128 stands for zero in the data rows.
Here are some numbered points:
tensor([183., 146., 203., 155., 190., 110., 140., 77., 131., 121., 143., 109., 125., 162., 77.,
        115., 122., 150., 181., 126., 170., 35., 135., 133., 150., 75.]) 0
tensor([149., 153., 125., 160., 107., 98., 184., 175., 132., 168., 103., 102., 111., 147., 135.,
        162., 116., 101., 94., 126., 128., 139., 104., 109., 131., 153.]) 1
tensor([144., 111., 143., 69., 86., 93., 101., 143., 110., 130., 156., 94., 94., 156., 90.,
        139., 110., 150., 152., 138., 78., 140., 61., 137., 132., 112.]) 2
tensor([167., 67., 182., 81., 126., 93., 119., 198., 98., 144., 131., 89., 108., 182., 56.,
        148., 99., 117., 173., 151., 124., 94., 101., 98., 144., 85.]) 3
tensor([143., 180., 65., 127., 144., 131., 88., 128., 76., 78., 128., 154., 105., 169., 189.,
        136., 145., 108., 170., 109., 212., 135., 151., 122., 146., 185.]) 4
tensor([132., 150., 138., 146., 108., 104., 142., 141., 133., 165., 112., 113., 127., 130., 146.,
        165., 122., 103., 109., 145., 140., 117., 129., 131., 129., 127.]) 5
tensor([164., 152., 173., 152., 158., 112., 142., 108., 125., 114., 151., 103., 131., 134., 118.,
        121., 109., 143., 146., 121., 138., 90., 118., 124., 154., 79.]) 6
tensor([132., 143., 122., 89., 158., 93., 150., 186., 105., 138., 109., 43., 122., 135., 175.,
        146., 90., 135., 186., 75., 112., 94., 129., 51., 35., 169.]) 7
tensor([124., 163., 83., 123., 135., 142., 66., 118., 77., 81., 125., 149., 130., 164., 152.,
        140., 156., 102., 167., 109., 192., 122., 142., 140., 129., 174.]) 8
tensor([121., 137., 167., 154., 141., 107., 147., 126., 127., 143., 123., 84., 124., 121., 152.,
        155., 123., 110., 114., 151., 170., 92., 105., 147., 189., 83.]) 9
tensor([62., 109., 113., 136., 166., 68., 84., 249., 47., 230., 116., 121., 207., 196., 141.,
        88., 142., 77., 87., 34., 192., 152., 139., 133., 43., 219.]) 10
tensor([114., 124., 147., 104., 138., 143., 118., 118., 118., 151., 148., 159., 127., 68., 115.,
        133., 126., 109., 159., 132., 174., 148., 141., 142., 125., 104.]) 11
tensor([132., 122., 147., 137., 127., 121., 101., 122., 118., 157., 116., 133., 121., 75., 171.,
        137., 128., 116., 137., 106., 135., 124., 166., 140., 93., 108.]) 12
tensor([110., 93., 141., 154., 131., 156., 126., 156., 129., 142., 135., 128., 156., 91., 180.,
        117., 135., 135., 132., 168., 156., 102., 166., 138., 197., 74.]) 13
tensor([139., 144., 76., 147., 118., 136., 169., 127., 142., 146., 105., 161., 123., 86., 114.,
        195., 131., 105., 128., 115., 89., 160., 168., 116., 104., 183.]) 14
tensor([172., 170., 210., 174., 108., 85., 59., 68., 84., 222., 192., 55., 96., 59., 180.,
        155., 145., 106., 127., 85., 113., 83., 75., 120., 135., 34.]) 15
tensor([143., 68., 137., 86., 177., 86., 50., 160., 100., 121., 120., 121., 94., 169., 139.,
        149., 167., 147., 158., 79., 148., 84., 151., 130., 68., 128.]) 16
tensor([123., 129., 108., 111., 160., 166., 122., 103., 108., 131., 107., 138., 117., 104., 126.,
        135., 131., 148., 113., 162., 171., 110., 145., 114., 146., 113.]) 17
tensor([160., 151., 156., 158., 158., 113., 151., 104., 125., 114., 138., 118., 122., 141., 127.,
        123., 112., 155., 174., 113., 142., 94., 129., 89., 138., 108.]) 18
tensor([161., 125., 119., 55., 159., 175., 124., 85., 86., 121., 96., 157., 96., 88., 98.,
        165., 117., 120., 221., 164., 180., 96., 155., 131., 155., 102.]) 19
tensor([135., 103., 150., 63., 192., 142., 149., 111., 124., 141., 106., 119., 70., 140., 81.,
        113., 77., 144., 186., 168., 195., 143., 132., 73., 157., 115.]) 20
tensor([148., 164., 111., 12., 180., 211., 117., 68., 81., 104., 114., 156., 66., 69., 68.,
        168., 111., 95., 237., 187., 206., 108., 125., 112., 215., 93.]) 21
tensor([255., 162., 73., 102., 189., 176., 123., 99., 76., 121., 45., 127., 82., 113., 117.,
        153., 51., 230., 150., 46., 126., 112., 182., 0., 0., 177.]) 22
tensor([171., 141., 193., 174., 170., 89., 145., 98., 163., 114., 128., 92., 151., 148., 66.,
        88., 143., 120., 166., 127., 153., 40., 109., 137., 144., 92.]) 23
tensor([146., 129., 118., 142., 130., 109., 148., 153., 129., 131., 122., 117., 119., 130., 133.,
        161., 134., 135., 109., 129., 134., 122., 134., 127., 130., 128.]) 24
tensor([68., 216., 26., 86., 55., 171., 183., 0., 204., 107., 92., 234., 75., 183., 0.,
        96., 61., 140., 0., 98., 37., 255., 41., 15., 46., 246.]) 25
tensor([155., 147., 190., 125., 149., 124., 116., 83., 136., 107., 135., 123., 142., 164., 80.,
        107., 121., 120., 185., 139., 119., 77., 140., 147., 140., 104.]) 26
tensor([77., 110., 146., 100., 130., 106., 45., 211., 50., 127., 170., 103., 159., 194., 167.,
        58., 160., 48., 195., 162., 208., 106., 106., 196., 208., 142.]) 27
tensor([158., 130., 113., 91., 141., 154., 126., 104., 87., 115., 128., 131., 104., 89., 121.,
        142., 117., 142., 189., 149., 179., 134., 137., 119., 176., 111.]) 28
tensor([160., 140., 175., 157., 161., 119., 143., 123., 143., 123., 153., 108., 141., 144., 108.,
        111., 115., 141., 141., 121., 147., 96., 126., 102., 142., 97.]) 29
tensor([76., 95., 127., 124., 77., 144., 163., 70., 219., 108., 170., 178., 106., 141., 67.,
        98., 136., 142., 65., 107., 0., 220., 87., 161., 106., 143.]) 30
tensor([69., 95., 98., 185., 121., 133., 147., 200., 152., 112., 137., 86., 205., 183., 204.,
        77., 141., 150., 93., 118., 117., 111., 140., 95., 150., 165.]) 31
tensor([75., 104., 87., 198., 8., 255., 225., 95., 255., 0., 170., 176., 208., 223., 58.,
        39., 171., 217., 58., 228., 0., 218., 58., 179., 255., 145.]) 32
tensor([84., 32., 167., 175., 130., 175., 138., 188., 121., 169., 156., 133., 164., 60., 225.,
        91., 136., 143., 122., 217., 205., 96., 196., 145., 254., 17.]) 33
tensor([114., 144., 59., 109., 106., 176., 112., 88., 117., 31., 147., 125., 180., 205., 85.,
        110., 143., 208., 103., 174., 90., 147., 82., 157., 152., 149.]) 34
tensor([72., 102., 122., 154., 133., 133., 129., 175., 147., 114., 127., 103., 181., 184., 168.,
        95., 139., 136., 99., 120., 110., 103., 131., 107., 126., 143.]) 35
Which three points above are nearest to each new point by angle? Their numbers follow each, nearest first.
tensor([113., 136., 83., 136., 98., 103., 147., 167., 162., 98., 137., 105., 124., 166., 165.,
        108., 114., 110., 151., 47., 48., 138., 132., 76., 67., 214.]) 7 31 35
tensor([126., 119., 143., 131., 135., 124., 98., 120., 126., 161., 112., 152., 118., 59., 179.,
        151., 134., 109., 132., 103., 129., 120., 174., 130., 82., 107.]) 12 11 15
tensor([103., 143., 35., 86., 160., 139., 115., 183., 127., 40., 120., 144., 194., 127., 156.,
        149., 142., 138., 169., 75., 106., 27., 199., 88., 0., 176.]) 7 22 16
tensor([127., 91., 172., 143., 136., 118., 71., 142., 105., 200., 128., 124., 115., 28., 206.,
        151., 118., 107., 151., 94., 149., 113., 204., 138., 61., 79.]) 12 11 15
tensor([88., 126., 130., 132., 90., 113., 131., 116., 154., 123., 127., 129., 125., 137., 123.,
        110., 128., 131., 61., 133., 85., 175., 92., 145., 119., 131.]) 30 25 32
tensor([69., 184., 62., 115., 49., 165., 165., 21., 189., 132., 90., 204., 102., 166., 27.,
        117., 63., 112., 0., 86., 58., 255., 83., 43., 40., 211.]) 25 30 14
tensor([56., 133., 122., 131., 43., 99., 170., 92., 211., 125., 108., 144., 112., 143., 95.,
        67., 123., 123., 0., 143., 26., 255., 39., 176., 114., 191.]) 30 25 32
tensor([165., 160., 185., 185., 100., 84., 97., 79., 93., 213., 182., 68., 84., 71., 184.,
        164., 141., 119., 125., 95., 135., 115., 91., 109., 137., 70.]) 15 9 12
tensor([68., 84., 196., 131., 165., 0., 62., 253., 106., 214., 120., 144., 65., 174., 161.,
        116., 131., 19., 96., 17., 168., 165., 126., 143., 0., 203.]) 10 16 7
tensor([104., 111., 109., 171., 63., 199., 179., 115., 205., 53., 142., 166., 175., 182., 98.,
        78., 147., 169., 63., 181., 50., 175., 97., 162., 249., 125.]) 32 34 30
tensor([143., 150., 188., 141., 111., 92., 84., 85., 107., 202., 155., 101., 88., 80., 142.,
        148., 140., 103., 123., 111., 108., 104., 105., 131., 118., 83.]) 15 12 5
tensor([6., 102., 210., 167., 6., 64., 85., 76., 179., 87., 175., 127., 100., 185., 152.,
        20., 78., 126., 0., 162., 76., 255., 30., 175., 144., 107.]) 30 32 25
tensor([153., 172., 190., 167., 86., 89., 85., 68., 115., 213., 184., 84., 75., 66., 184.,
        158., 136., 98., 122., 84., 93., 120., 82., 116., 142., 77.]) 15 12 5
tensor([76., 125., 143., 137., 74., 113., 162., 108., 185., 115., 111., 131., 97., 154., 113.,
        92., 128., 131., 7., 135., 66., 205., 55., 155., 120., 156.]) 30 25 32
tensor([135., 100., 177., 150., 143., 124., 78., 118., 100., 205., 108., 165., 124., 35., 209.,
        140., 123., 100., 142., 84., 133., 115., 224., 161., 39., 71.]) 12 11 15
